In the rows, 128 means zero.
Rotation paths and how fast each direction turns (degrees per step):
Each turn is a multiple of 5 degrees from 10 to 175, or 0.
Each row of a path follows its step; steps can be skipped.

step 0: [119 133 132 127 133 113 116 131 122 133 122 134 120 138 124 141 126 130
 122 129 121 136 117 132 134 128 116 129 119 133 129 122 127 128 129 140
 127 127 127 127 122 135 135 128 128 125 131 123 133 135 133 120 135 128
 119 136]
step 1: [125 127 134 132 134 128 120 132 127 132 130 142 119 125 129 143 121 124
 121 129 125 136 125 136 128 124 127 130 121 125 128 120 126 138 126 134
 118 121 131 117 124 134 128 132 140 128 132 128 126 129 128 112 120 126
 134 138]
step 4: [132 127 126 131 126 119 124 125 135 132 118 123 133 134 115 126 117 122
 127 130 115 132 131 135 134 130 130 136 122 131 120 123 130 126 138 134
 126 115 132 129 140 126 128 137 143 130 134 119 123 128 135 123 123 137
 127 128]
step 10: [127 128 125 129 123 132 116 121 133 134 129 138 131 141 128 117 124 123
 118 129 126 121 122 121 129 142 135 142 117 123 125 131 126 127 125 132
 126 121 119 125 122 123 133 130 135 124 122 123 135 129 129 111 124 128
 125 129]
step 11: [141 135 125 129 121 130 129 123 128 136 124 128 129 137 117 125 131 131
 124 119 129 131 123 125 140 126 130 132 119 129 120 117 132 125 116 133
 122 119 126 124 126 120 133 134 139 114 120 119 132 138 127 120 122 128
 126 131]
step 14: [137 125 135 124 127 121 115 132 139 132 130 145 129 126 123 133 140 131
 129 131 129 126 128 136 135 129 121 133 138 128 124 127 134 134 129 118
 128 120 120 126 124 133 122 135 138 128 134 122 140 134 137 119 122 129
 132 131]
step 15: [135 121 141 133 134 120 115 129 127 142 127 140 124 138 120 125 132 134
 128 126 124 127 127 129 119 126 118 126 130 127 121 126 129 128 129 131
 127 117 123 130 122 132 118 127 134 115 132 116 127 123 136 130 129 132
 130 120]
step 16: [127 126 131 130 131 108 112 131 126 135 118 136 127 136 117 119 126 121
 130 127 123 133 133 140 129 128 129 141 119 130 129 117 122 130 138 130
 128 127 130 128 119 129 130 125 137 122 131 123 123 128 130 125 133 133
 132 127]
step 18: [132 128 130 127 137 125 116 134 126 130 125 136 135 132 126 129 127 125
 119 131 126 134 115 131 124 136 125 130 117 128 131 120 123 140 123 128
 127 119 124 124 129 117 134 132 132 118 130 125 129 128 117 125 109 130
 117 133]
step 22: [131 131 132 124 130 133 114 127 131 136 129 133 128 143 130 115 123 118
 132 130 120 127 127 129 133 132 122 133 130 123 127 125 126 131 128 133
 130 118 115 121 131 138 118 131 132 128 125 130 134 135 146 121 120 130
 122 129]
Directions:
[127 130 127 128 127 129 127 128 128 129 129 129 127 130 127 126 126 126
 131 130 127 129 132 125 125 130 130 131 126 124 130 128 131 128 127 126
 128 127 128 128 126 130 126 128 130 126 129 128 125 129 129 131 129 129
 131 128]	55
[129 127 130 127 128 128 127 130 127 126 130 127 130 129 131 131 128 129
 130 130 129 127 131 127 129 129 131 129 128 125 129 128 128 130 130 127
 127 126 123 125 129 129 127 127 126 129 126 129 129 126 125 125 126 130
 128 128]	90
[128 128 128 130 130 130 130 128 125 132 128 127 126 130 127 130 129 131
 127 126 129 128 129 126 126 123 130 126 128 130 126 127 131 130 127 129
 124 127 128 129 129 130 126 127 129 128 124 128 126 127 128 128 128 125
 129 126]	175
[129 128 130 130 129 126 128 127 129 127 128 130 128 127 127 128 133 129
 129 124 130 125 127 127 130 131 131 130 127 129 129 128 127 127 127 128
 126 127 128 130 126 129 129 125 129 127 128 127 132 128 126 131 129 129
 132 128]	20

step 0: [131 127 120 131 135 138 131 125 128 139 130 120 129 127 119 132 137 131
 134 136 122 134 130 125 129 136 140 134 117 132 122 124 128 136 126 117
 137 141 126 115 125 134 128 127 131 138 128 129 122 125 129 121 127 127
 123 134]
step 2: [126 122 130 131 128 121 129 127 130 136 124 129 113 125 128 127 114 138
 129 142 136 137 122 128 127 137 119 134 128 127 126 129 122 142 133 120
 139 142 134 121 124 129 130 125 127 127 131 129 133 132 126 129 123 131
 130 119]
step 3: [124 128 132 123 128 127 118 138 123 130 125 130 127 136 139 131 130 126
 124 131 136 133 133 131 130 134 141 134 127 126 130 126 122 136 123 107
 118 132 115 124 125 126 127 136 130 126 123 128 129 140 131 124 127 118
 126 132]
step 4: [124 126 129 137 131 127 135 132 128 139 122 131 125 137 121 122 127 121
 125 126 129 139 135 138 134 122 126 139 128 125 130 123 129 135 123 136
 133 132 130 119 123 139 121 135 135 127 131 123 124 136 131 118 134 136
 121 117]
step 6: [124 124 128 136 131 124 132 136 117 130 121 117 132 127 118 131 122 127
 141 126 126 129 129 130 134 135 139 136 125 132 123 126 128 130 130 125
 130 145 121 125 134 134 124 133 132 128 123 137 136 133 118 136 130 138
 121 129]
step 8: [114 125 131 135 131 133 126 123 132 131 127 123 117 126 128 132 128 121
 124 130 133 133 127 124 131 125 125 139 126 139 124 121 138 138 135 121
 131 137 122 109 136 125 131 128 124 133 136 130 126 126 119 130 131 123
 124 122]
step 9: [129 125 144 129 136 133 129 135 128 138 122 130 112 129 136 126 127 137
 131 121 135 129 133 134 126 123 141 128 128 126 133 135 124 124 135 118
 130 133 130 127 127 131 129 134 142 124 122 131 131 130 121 126 120 121
 125 121]
step 14: [121 125 128 131 126 130 136 129 128 131 118 119 121 133 121 129 123 110
 142 137 136 133 135 136 132 132 129 131 126 130 127 125 133 131 126 122
 122 135 125 124 133 118 121 136 130 130 134 119 128 135 121 130 117 122
 134 122]
step 19: [125 120 128 135 135 125 128 138 122 138 139 128 115 130 126 132 130 134
 131 136 131 135 133 125 122 134 135 137 134 137 123 134 115 126 117 117
 126 136 127 119 123 128 136 127 129 135 134 128 126 135 130 129 127 126
 122 123]
step 22: [129 125 134 125 135 132 127 132 120 120 118 126 122 123 125 135 137 119
 140 120 129 133 136 131 134 128 131 136 129 124 124 114 122 140 124 117
 117 135 128 124 128 130 126 132 134 117 129 125 127 134 133 127 127 134
 118 128]
Directions:
[125 128 127 128 127 129 124 128 127 124 130 130 129 131 129 131 133 127
 128 128 127 126 125 128 129 128 127 129 127 129 127 129 127 127 126 126
 128 129 127 129 130 128 130 128 126 127 129 125 127 131 125 129 127 129
 126 126]	155
[126 127 126 128 128 131 128 129 127 129 127 127 124 126 129 128 128 131
 128 128 126 131 129 125 125 127 128 126 126 127 128 130 130 126 130 126
 132 126 126 130 127 132 131 127 127 127 130 127 128 128 129 129 130 124
 126 129]	40
[125 129 129 127 128 127 129 128 127 131 127 128 127 127 131 125 129 128
 127 129 128 130 128 131 129 125 127 129 131 128 128 132 128 130 126 127
 128 125 127 128 129 126 127 126 126 132 129 129 128 130 127 129 126 124
 129 125]	65
[131 132 131 129 128 129 128 129 128 127 127 129 128 127 130 128 129 129
 128 129 127 127 128 128 130 126 130 126 127 126 129 129 131 128 126 123
 124 126 130 128 130 126 128 128 128 124 130 127 131 128 131 128 127 127
 129 129]	170
[128 126 128 129 129 129 130 128 131 125 129 130 129 129 129 125 131 127
 128 129 126 131 132 128 128 127 127 130 127 129 127 127 128 129 128 127
 126 128 127 127 126 127 132 129 128 127 130 130 125 123 129 130 127 131
 127 125]	100
[128 128 129 128 130 129 129 127 128 126 126 127 126 125 129 127 129 129
 128 125 127 125 126 127 130 127 130 126 126 129 130 128 129 128 127 128
 129 129 130 128 124 131 126 128 128 128 128 129 125 130 124 129 125 129
 132 124]	90

step 0: [123 126 123 117 118 117 124 124 127 126 123 127 120 120 119 126 130 132
 127 128 129 122 133 128 127 136 136 114 124 127 140 118 139 125 119 133
 123 135 126 132 126 125 124 128 125 112 131 116 127 121 119 135 131 132
 127 117]
step 3: [134 135 129 132 125 124 120 115 128 123 120 120 125 125 111 132 134 128
 134 126 133 127 121 130 137 133 133 125 123 122 136 119 123 128 133 131
 115 140 130 130 127 123 128 124 131 120 140 134 135 125 118 132 127 124
 124 113]
step 5: [134 116 121 139 125 121 117 119 129 126 123 125 137 123 130 126 137 139
 131 130 137 139 115 126 122 128 128 118 126 123 125 126 122 135 139 126
 124 122 128 139 128 116 124 131 118 119 133 126 133 125 118 135 129 129
 126 124]
step 7: [138 123 123 124 130 118 125 120 136 134 114 133 121 125 134 122 140 129
 131 136 142 132 118 120 132 127 121 132 130 122 128 132 122 126 132 113
 134 124 139 129 128 132 138 126 134 127 137 120 138 131 125 136 133 126
 126 123]
step 13: [129 124 127 120 127 113 126 122 123 128 126 124 112 116 122 128 129 129
 129 129 128 133 128 127 133 127 123 130 133 129 133 125 121 131 117 119
 136 129 124 119 123 129 127 129 143 123 134 114 130 123 128 135 141 138
 125 116]
step 14: [127 125 122 128 122 130 114 111 128 122 131 126 123 120 129 122 118 121
 129 121 125 133 128 132 134 129 121 122 134 131 139 126 129 138 127 129
 135 142 129 128 126 133 120 130 141 119 132 121 119 118 122 129 127 132
 124 115]
step 15: [134 132 129 130 124 123 122 117 136 129 123 120 123 122 119 124 119 129
 131 125 133 145 139 134 130 138 132 125 126 131 134 124 127 136 124 129
 121 129 124 118 125 132 125 127 127 109 135 123 120 125 118 128 134 127
 115 126]
step 17: [133 121 127 127 126 134 114 114 123 124 120 133 125 117 121 117 129 131
 129 121 125 129 117 133 119 126 130 122 122 121 135 133 138 133 131 120
 127 136 129 131 131 131 129 122 121 113 130 124 128 129 117 124 136 129
 120 116]
step 21: [133 128 127 130 128 132 121 121 137 124 118 124 129 127 123 124 141 131
 133 140 140 131 129 128 130 139 133 115 132 127 129 130 114 135 130 131
 119 116 134 137 125 121 129 127 126 116 141 124 131 129 119 136 131 120
 119 134]
step 23: [132 124 131 125 126 129 126 114 124 130 117 129 121 131 142 120 144 123
 141 128 127 133 118 124 121 132 127 122 130 116 130 129 132 131 133 118
 130 120 140 128 127 124 127 128 128 122 144 127 139 124 126 131 135 131
 133 122]
Directions:
[126 127 127 127 129 128 128 127 127 129 129 128 128 126 123 130 124 129
 130 128 129 129 127 129 129 127 127 124 124 127 128 126 127 127 132 127
 126 130 127 127 130 129 131 130 126 128 125 128 126 127 127 127 131 126
 127 127]	25
[128 132 127 130 130 125 132 126 127 130 127 128 129 130 132 128 129 128
 129 131 130 128 127 127 128 125 124 128 128 128 127 128 129 130 131 126
 125 128 125 130 128 129 129 130 129 129 127 128 128 126 127 130 126 129
 130 128]	20
[127 128 129 127 130 131 129 127 129 127 127 127 130 124 126 127 129 127
 127 126 127 128 129 128 129 125 129 128 128 128 130 130 129 128 128 128
 129 129 130 131 127 131 128 127 129 128 126 132 125 128 126 128 124 125
 131 123]	135
[128 127 126 127 128 127 129 134 127 128 126 126 126 130 126 126 130 127
 128 126 131 128 127 129 130 128 131 130 129 126 129 126 127 125 127 128
 127 129 125 127 129 132 129 130 128 128 130 129 128 128 129 130 129 129
 131 126]	115
[129 128 128 128 127 129 127 127 127 126 128 128 129 128 129 126 128 125
 129 130 127 126 125 128 127 124 128 129 125 130 126 125 129 126 131 126
 133 127 130 128 126 130 130 127 130 125 129 125 127 127 131 127 128 129
 128 128]	115

step 3: [128 131 125 127 124 145 121 140 120 129 124 130 129 130 132 125 132 127
 126 119 135 116 136 126 135 118 118 123 125 123 124 127 114 133 136 133
 123 130 138 122 119 130 121 133 139 129 138 131 138 122 130 124 129 134
 131 133]
step 4: [111 138 132 120 133 119 121 131 114 135 127 118 129 130 129 126 134 125
 133 135 126 120 125 136 124 134 138 125 130 125 125 132 120 130 138 121
 130 126 131 128 139 136 128 134 132 123 127 127 138 132 125 114 127 139
 131 123]
step 5: [128 126 130 131 121 140 125 128 128 126 113 121 122 130 128 131 130 121
 129 134 119 117 136 134 131 130 128 133 130 124 128 119 128 138 136 130
 121 144 117 117 131 129 124 134 137 129 141 130 130 117 132 128 127 135
 123 118]
step 6: [128 138 143 120 132 124 126 135 122 133 136 123 135 124 119 133 125 119
 132 128 130 116 124 127 135 134 133 120 130 129 135 128 122 133 129 124
 124 140 135 121 133 128 127 129 133 120 132 136 119 126 137 122 132 130
 147 131]
step 8: [130 129 130 130 130 135 121 135 112 141 126 124 118 130 126 134 127 127
 141 130 127 118 129 134 131 116 132 118 126 138 134 133 122 134 137 122
 122 130 138 124 135 129 128 130 123 126 137 128 143 134 135 127 126 132
 133 135]
step 9: [112 131 119 130 124 124 118 133 117 130 123 122 128 130 119 126 129 122
 129 136 120 127 136 140 123 138 121 119 128 124 132 120 121 125 129 132
 117 135 124 123 130 132 119 137 137 130 131 131 117 134 131 120 122 136
 121 126]
step 10: [132 130 135 132 124 136 122 126 123 136 133 118 131 127 126 127 127 109
 133 133 131 121 140 124 133 128 135 129 119 135 124 128 122 133 135 122
 114 127 118 124 133 126 126 132 139 124 133 129 136 114 136 129 124 122
 140 130]
step 11: [126 133 131 121 129 130 131 143 119 131 126 124 132 135 122 125 135 124
 121 124 131 119 135 132 137 125 124 116 129 113 128 137 120 128 129 137
 128 134 135 132 128 121 122 144 138 121 132 126 124 130 132 116 132 133
 131 124]
step 14: [121 141 127 132 119 144 127 133 122 126 131 122 132 118 120 126 125 126
 129 128 131 118 125 130 128 142 126 126 130 129 129 121 117 133 131 128
 119 134 130 121 125 135 120 128 135 132 138 137 123 121 132 123 125 129
 141 139]
step 21: [120 116 123 133 120 136 126 131 120 134 122 122 127 122 125 131 130 121
 136 131 130 120 137 134 132 116 128 118 116 134 124 121 120 128 134 121
 116 138 132 124 134 133 129 130 131 124 141 129 131 120 124 126 128 140
 127 134]
Directions:
[130 125 128 127 129 129 129 130 129 129 129 130 126 130 129 128 125 126
 129 129 126 128 129 129 132 125 124 129 128 129 127 125 131 130 128 129
 130 130 128 129 128 130 129 127 130 127 129 123 131 127 130 126 128 127
 129 130]	140
[129 132 129 128 131 126 124 126 127 131 129 130 127 129 125 128 128 130
 129 129 130 129 127 128 131 125 129 128 125 126 131 126 126 128 129 128
 129 127 128 128 130 128 132 128 127 126 126 127 128 126 129 128 130 128
 130 126]	160
[129 130 129 125 131 126 130 126 126 128 126 129 129 128 129 129 128 127
 128 127 130 127 128 128 125 127 130 124 128 129 129 126 131 128 124 125
 130 127 128 127 128 130 126 131 131 125 128 128 130 130 131 129 127 128
 128 129]	160
